One turning vector, and how many steps it has turned
The counts run from 0 to 414.
[-37  30  23 -47  23  27  27   7   6  20 -27  -9   1  30 -13 -18  22  42
 -19   9   4 -22  -3  41  -4 -15   8  20 -12  21 -22  -4  15  -5  10   1
 -26  -3  -1  29 -18  10   1   2  -2   3]  197
[ 12  21  21 -24  15  10  35 -21 -15  -1 -50  17  20 -13  15 -30   3 -17
   0   3  17  -7  -1 -22  17   1  12  15 -28 -53  11   2   1  -5  21  14
  14  10  17  -8 -37   3  17 -31 -25  28]  395
[  1  -2  20  -5   0 -18  28  -9  11 -12 -51   1  33   7 -13  -1  31  -9
   1  15 -22   4  15 -48 -13   5  35  22   0   2  11  -1   4  12   3  12
   3  32  53  30  17  23  -8 -11   8  -3]  290
[ 11   0  17 -21   8   4   3 -22 -12  13 -22 -28   1  19 -22 -30  -2  27
  14  25 -46  -8  52 -13 -23  -9   7  24 -14 -13   7 -18 -21  -5 -13  22
 -18  22  58   9 -14 -14   1   5  -3   8]  323
[-11  19   3  -7  19  -3  10 -22 -17  -3 -47   1  26  48   8  -8   1   6
  20 -16 -14  -9   8 -34 -18  14  14   5  -5   6 -10   1  35  15 -17  18
   6  48  48  37 -13  17 -14  18 -19   1]  51
[  2  13   7 -17  -9   3  41   4 -21   5 -48  29  43  17   1 -16  28 -11
   6   4  29  19  -1 -25  -4   1  34  18 -13 -39   8  21  21   1   2  14
  29   1  15 -16 -16  28  15 -13   1  42]  135
[ 10  39  16   2   3  26  10 -21 -15   5 -12 -28  -5  20 -26  -1  18  34
   8   6 -18   1  14 -41 -13  19  14  15 -42  10  11 -28 -11  19   5  29
   0  29  45  12 -26   1  -5 -19  -4  41]  343
[  7   4  -1   0  17  14  21  -5 -14 -30 -15  -1  13   9   0  32  15  -5
 -27  24 -39 -22  25 -15  34  29  66  43  -9   9   4 -15  -1  16 -15   5
   4   8  21  16   5  21 -12  -4   0 -11]  264
[-17  11  -5 -40  21 -10  12 -14 -10   6 -46  -2  15  38  -8 -21  -2  26
  19  20 -29 -22  16  15  -3 -14  -4  10  14  13  -5  -4  35 -10 -25  17
 -20  24  47  27 -21  -2   5  25 -11 -22]  53
[ 15  -1  37 -19  24   7  21 -21 -18  -7 -34  -6   2 -15  -8 -18  12  -1
 -15  37 -28 -26  33  13  26 -10  35  41  -5 -13  36 -16 -23  -8  -4   3
 -27   3  36  18  -7  -9  10 -23   9 -15]  5
[  1   7  10 -35  27  10  26 -25  11  -7 -26   0   5 -10   0   0   7  19
 -17  43 -29 -52  16  28  50  -1  27  45 -29 -19  -6  -6 -13   4  -9  -8
 -11   2  -7  -2 -14   8  25 -11  -8 -19]  250
[  2   2  40   4  39  25   7 -23 -38  -9 -25  12  17  11  -1 -19  27   9
  -2  39 -20 -13  22  29  34   5  36  38   4  -3  39  -7 -18   2 -23  -4
 -22   1   8  12  -7   2  20 -16  19 -15]  11
[  6   7  32  -2  41  13  25 -27 -32   1 -26  -4  23  21   5 -17  26   1
 -16  22 -15  -7 -17  -6  15  16  40  16 -29  -6  -1   3 -19  13 -11 -29
   5  23  11  52 -14  11  10  -9  -8  -1]  18
[  9   6  11 -12  18   8  34 -15   3 -18 -27  -4  22   0  -5  19  34   3
 -20  28 -22 -17 -12 -36  28  20  52  26 -30  -6 -13  -5 -17  23   5 -18
  16  22  15  34   3  29   6 -14  -6   2]  268
[-15  49  -2 -23  -2  34  20  18 -25  -8 -28  22   2  13 -13  -1   9  32
  13  27   8 -12   4  14   9  -7   2  29   2  17  23 -17  43   3 -16  51
  -2  11  39  -4 -28 -12  15   0   5  18]  366
[ -8  -7   8 -28   4 -14  23 -21   4  18 -42   7  45  26 -17 -50  17  16
  21  38 -22 -11  -1  -7 -18 -18   6  12 -20 -32  -9  23 -11   8 -10 -14
  -3  32  35  25   6  17  24   5  -5  -7]  304
[-35  42  20 -18  18  21  14   3   1  -1 -34 -13   2  19  -4   4  13  21
 -10 -19  12 -13  37  13 -15   6  21  43   9  35   5  -8  52   7   1  33
 -17   4  25   8 -11  27 -26   1  16   5]  206
[-10  -4   5 -15  13   5   0 -24 -31  25 -25   7  31  39 -12 -40   7  34
  31  38 -24  -7  34  14 -22  -4   7  26  -2 -33   7  22  -4   0 -45  -2
  -6  18  24  -2  -6   7  25   9   6   1]  314
[-14  42 -12 -47   3  22  28  20 -15  -7 -29  22   2  10   2 -10  -2  26
   8  32   5 -18 -19  26  17 -19   2  21 -18  -4   1  -1  22  -3 -13  42
   8  13  26  10 -36 -16  28   4 -16   8]  372
[ 13  -1  21 -38  26  14  28 -19 -27  10 -36   9  15   1   4 -41  19  -6
 -11  21  -1 -15  -4  10  37  -9  27  17 -20 -37   1  -3 -23 -13  16 -16
  -6  -7  -7   3 -41  -1  29 -20 -25  16]  410
[-20  23   9 -29  32   5  30 -30  11   3 -34  -2  11  -6  23 -11 -14  12
  -9  10  11 -48   0  16   8   6  15  34 -44 -37 -25  23  20  14 -11   2
  13  21 -12  -5 -21  31   2   1 -23  -2]  230
[-22  54   0 -25   4  29  22  -1 -13  13 -21  17   8  16 -24 -13  24  39
  16  35  12 -13 -25   9  11  -7 -14  16 -23   0  14 -10  16  16   2  29
   4  15  14   9 -28  -4  33 -28   8  35]  362
[  4  43  -5 -16   2  29  19   9 -26  -9  -9 -18 -14  29  -9  10  -4  21
  -4  10 -14  -3  -1 -20   0  21  24  18 -36  19  -6 -33  12   9  -8  39
   9  28  49  22 -28  -7 -11   6 -10  27]  354
[-23  16  19 -22  21  -1  17 -23  -4  14 -49   6  31  31 -28 -31  35  29
  14  20 -22 -14   0  11  -2 -15 -10   4  22  24  11  -1  15   3 -12   3
 -25  21  34  31 -11   2  21 -10  19  -8]  43
[-24  28   2 -36  26   9  11 -12   8 -10 -39  -3   0  -1  17   2 -19  18
  -7   7  -5 -48  42  38  10  -6  19  48  -7 -13   1   3  41   0 -24  26
  -9   3   7 -12 -15  18  -5  15  -9 -17]  228
[ -1  14  -5 -20  21  29   4 -17 -34  20   2  -8  -3  45 -18 -25   1  47
  16  33 -31  -9  18  18  -4   4   6  26 -25  -7  -4  -7 -21   1 -33   7
 -14  14  21   6 -28  -9  23  11  -5  11]  335
[-17  11  19 -16  34  12  13  -9 -32  -5 -29   9  21  46 -13 -13  30  24
   4  26 -29 -13   2  22  19  -1  24  20  20  34  13  -8  11   2 -28  -2
 -24  14  29  35  -5  -7  13  10  14 -16]  32
[-12   7  22 -36  30  40  17   0 -31  26 -12 -12   8  39  -7 -36  22  33
 -17  13  -7  -1  11  41  -4  -2  34  33 -19  -7 -16   4 -16 -16  -6 -18
 -23 -21 -11  12 -29  10  10   7  -5  13]  176
[ 12   5  30  -8  32  12  21 -13 -21 -17 -29 -16   4  15  -4  -5  16 -11
 -25  16 -39  -4  13 -17  18   8  48  20  -6  19  14 -28 -18  -1  -5  -3
 -14  17  46  52  -9  -2 -10  -7   0 -18]  20
[ 10  -8  22 -13  15  13  21  -3 -36  10 -29 -10  18  26  19 -29   4 -14
 -11 -12   5  24  32 -24 -19  11  62  32 -22 -41  -4  13  -5 -16  -4   8
  10  -9  18  -1 -16  18 -11   9 -17  31]  157
[-16  16  20 -24  10  -6  16 -17  -3   1 -51  -4  17  26 -22 -13  26  22
  11  13 -32 -10  18  -5   0 -11  -2  12  29  34  17 -14  21  -1  -1  15
 -29  27  57  38  -6   0   3  -9  16 -11]  42
[ 14  26  -8   0   6  19  18 -22 -16  -3 -16   3  14  19  -9  17  31  26
  12  11  -8 -12  -4 -39  29  32  11  17 -34 -11  -1 -12  -5  21   7  16
  17  18   3 -25 -36  20  17 -26  -7  53]  98
[-15  -1  13   4   8  -9  24 -18 -11   3 -45  23  60  31 -11 -17  37   0
  22  24  -3   5  -1 -25 -13   5  24  13  -3 -19   5  23  13  27 -19  -6
  13  31  23  15  11  29  18  -3  19   2]  294
[ -1   3  28 -17  18  35  13   6 -44  10 -13 -22  -6  34   4 -17  13  12
 -17 -10 -10  10  50   7 -10  16  56  35  -6  11  -3 -15   2 -20   1   7
 -25 -17  22   6 -23  12 -26   7  -2  19]  174
[  9   4  45   1  33  11  21 -42 -18   3 -27   2  19  -1 -11 -28  30  -1
  -7  31  -9 -10  -5   0  23   9  27  31 -23 -35  25   5 -30  15  -1 -22
   0  15   6  22 -10  11  21 -32  11  -2]  7
[  0  23   8 -24  22   5  21 -25  19 -11 -37 -26  -5 -21  15  10 -22  -4
 -15  -8 -15 -45  39 -11   7   3  29  41 -30 -17  -9  -6  22   4  -5  24
   0  18  25   6 -15  25 -24   2 -28  -9]  232
